cols: B V E T G M
nasev: [  3.9  -0.6 -19.5   5.6  12.4   6.0]
Meko: [-27.9  24.4  81.6  -0.7 -39.9  25.2]
Bas: [-26.7  18.4 -43.3 -10.7 -34.8  31.5]
Zis: [10.5 -6.3 79.9  1.4 -6.3 -6.3]
places Zis: [-6.3]
2 5 6
col: [ 6.0 25.2 31.5]
M

cols: N Z Q P K X S A
duku: [-14.3 -12.5 -87.4 -16.2 -87.4 -16.2 -16.2 -87.4]
vev: [ 6.3 -4.9  3.2 -5.9 16.6 15.0 21.0 14.2]
taz: [ 15.1  15.1 -16.1  15.1  15.2 -16.3  13.6  15.1]
places taz: [15.1]
1 2 4 8
places duku: [-16.2]
4 6 7
places taz: [13.6]
7
places vev: [6.3]
1
col: [-5.9 15.1]
P
places vev: [-4.9]
2
col: [-16.2  21.0]
S

cols: F W C U L R J
taz: [ 41.4  41.4 -32.9 -41.8 -41.8  41.4  41.4]
Pip: [-16.4 -16.3 -25.5 -86.1  28.5  99.5  99.5]
Bas: [ 45.4 -68.2  77.1  62.8  41.5 -67.8  43.9]
q: [ 45.4 -68.2  77.1  62.8  41.5 -67.8  43.9]
Bas
places Pip: [-16.4]
1
places taz: [41.4]
1 2 6 7
places Pip: [99.5]
6 7

cols: bikin Zov galiz kuf zuf bir zodu Fom Vema par
zipu: [-77.9  -7.9  10.3 -33.9 -27.3 -55.8   5.2 -21.6 -29.6 -21.8]
gapal: [ 33.3 -59.5 -24.0  52.3  -0.5 -63.5  20.9  16.7 -15.2  33.3]
duku: [  8.4  28.9 -48.7  -5.7 -44.5  28.1  -0.3  29.8 -30.8  25.0]
Pip: [  8.7  42.1 -22.0 -57.7  -2.8  10.2  -9.8  45.8  -3.6 -49.5]
nasev: [ -6.0   6.7   7.6  -5.1  21.3 -21.2  39.1  51.6  -1.0 -10.5]
Mefi: [ 12.4  12.4  12.4 -80.4 -37.6 -10.2  12.4  10.6 -53.8 -79.9]
Bas: [  8.7  42.1 -22.0 -57.7  -2.8  16.6  -9.8  45.8  -3.6 -49.5]
Muki: [-26.7 -80.0  34.5  -8.7  14.8  37.1  28.9  16.4  19.4  30.2]
taz: [-25.5   1.2  18.8 -35.1  13.0 -11.9   5.8   6.3  -4.7  22.6]
col: [12.4 -9.8]
zodu
col: [52.3 -5.7]
kuf
col: [ 10.3 -24.0 -48.7 -22.0   7.6  12.4]
galiz
places gapal: [-59.5]
2
places Mefi: [-79.9]
10
places Mefi: [12.4]
1 2 3 7

cols: Sisar luze kom guna Zanes mas
duku: [ 12.4  19.9  46.7 -46.8  16.7 -20.6]
Mefi: [ 12.3 -11.0 -11.2  31.7  -4.8   2.7]
Bas: [12.4 12.4 46.8 12.4 12.4 12.4]
Muki: [ -2.0  22.4  -2.0 -46.9  14.5  53.4]
places Bas: [12.4]
1 2 4 5 6
places Muki: [53.4]
6
places Muki: [-2.0]
1 3
places Muki: [-46.9]
4
col: [12.4 12.3]
Sisar
places Bas: [46.8]
3

cols: koz nuvo lif Gole vefo
Meko: [ -9.8 -48.2  -0.5  -4.8  32.7]
duku: [ 53.5   5.9 -13.5 -53.5 -10.5]
Muki: [-14.5  -6.4  11.7  19.9  -9.4]
Mefi: [ 23.7 -41.8  11.4 -32.8 -11.1]
Zis: [-25.2  32.9 -23.3 -47.1  29.4]
Bas: [ 11.1   7.7  16.1   7.2 -28.4]
vev: [-20.2 -35.7  -7.4 -40.4 -15.2]
nasev: [-19.8   6.0  16.1  16.1 -21.1]
zipu: [-21.3  18.1  18.1 -21.2 -21.2]
taz: [-12.6 -30.0   3.7 -33.2 -21.2]
places zipu: [-21.2]
4 5
places nasev: [16.1]
3 4

cols: nipal ril rufas kabo
nasev: [-18.7  47.2 -28.5 -60.4]
zipu: [ 27.4  26.9 -12.5  58.3]
Meko: [-45.8  21.4 -45.8 -45.9]
duku: [-18.7  47.2 -28.5 -71.8]
places Meko: [-45.8]
1 3
col: [47.2 26.9]
ril

cols: Mana difod Purir Gonos
nasev: [-64.4  34.1 -30.6 -77.2]
Zis: [21.3 21.3 45.9 21.3]
gapal: [ 21.3  19.2  45.9 -18.9]
zipu: [-19.7  13.9  -6.6   2.2]
duku: [-89.6  56.5 -24.5 -97.2]
Mefi: [-89.6  -4.7 -24.5 -97.2]
places Zis: [45.9]
3
places Zis: [21.3]
1 2 4
col: [ 21.3  21.3 -19.7]
Mana

cols: gunov pupad giv vebi
Zis: [42.0 42.0 42.0 17.6]
gapal: [-60.3  44.1 -74.8  26.4]
duku: [-17.4  42.0 -42.5  26.4]
Muki: [-22.6  42.0 -86.7  41.9]
Meko: [-22.6  42.0 -22.6 -22.6]
Pip: [-18.5  32.4 -50.5  21.0]
taz: [-18.5  49.4 -60.4  30.0]
places Zis: [42.0]
1 2 3
places Meko: [-22.6]
1 3 4
q: [-18.5  49.4 -60.4  30.0]
taz
places duku: [-42.5]
3
col: [ 26.4  41.9 -22.6  21.0  30.0]
vebi
col: [-74.8 -42.5]
giv
places taz: [-60.4]
3

cols: soram Vinir lizo midu safem nen rek
duku: [ 62.6  49.7 -25.9  26.8 -22.4  14.9 -13.8]
gapal: [-36.1 -17.4  22.0 -16.8  76.5   6.1  18.2]
Meko: [-43.9  -9.7  -0.3   7.8  -3.8   6.6 -66.4]
Muki: [-53.3 -53.3 -52.2 -20.5 -20.5 -53.3  16.7]
zipu: [-44.0  -3.9  -1.2   1.2  -1.2 -53.4 -27.6]
places zipu: [-44.0]
1
col: [-53.3 -44.0]
soram
col: [ 18.2 -66.4]
rek
places Muki: [-53.3]
1 2 6
col: [-17.4  -9.7]
Vinir
col: [ 49.7 -17.4  -9.7]
Vinir

cols: bobip Mup Mova Voza Zaze fod gib
Pip: [ 31.3   5.3  47.5 -80.6   4.7   4.9 -17.8]
gapal: [ 21.7 -35.6  -3.8  29.4  28.9 -10.3  -4.7]
taz: [ -6.4  -5.3   5.0   5.0 -38.0   5.0   5.0]
zipu: [-16.5 -16.5 -16.5  42.2 -16.5 -16.5 -11.3]
nasev: [ 43.1   0.1 -11.8 -16.6 -61.5  24.9  30.0]
places zipu: [-16.5]
1 2 3 5 6
col: [31.3 21.7 -6.4]
bobip
col: [-38.0 -16.5]
Zaze
places Pip: [4.9]
6
places taz: [5.0]
3 4 6 7
places gapal: [21.7]
1
places Pip: [47.5]
3

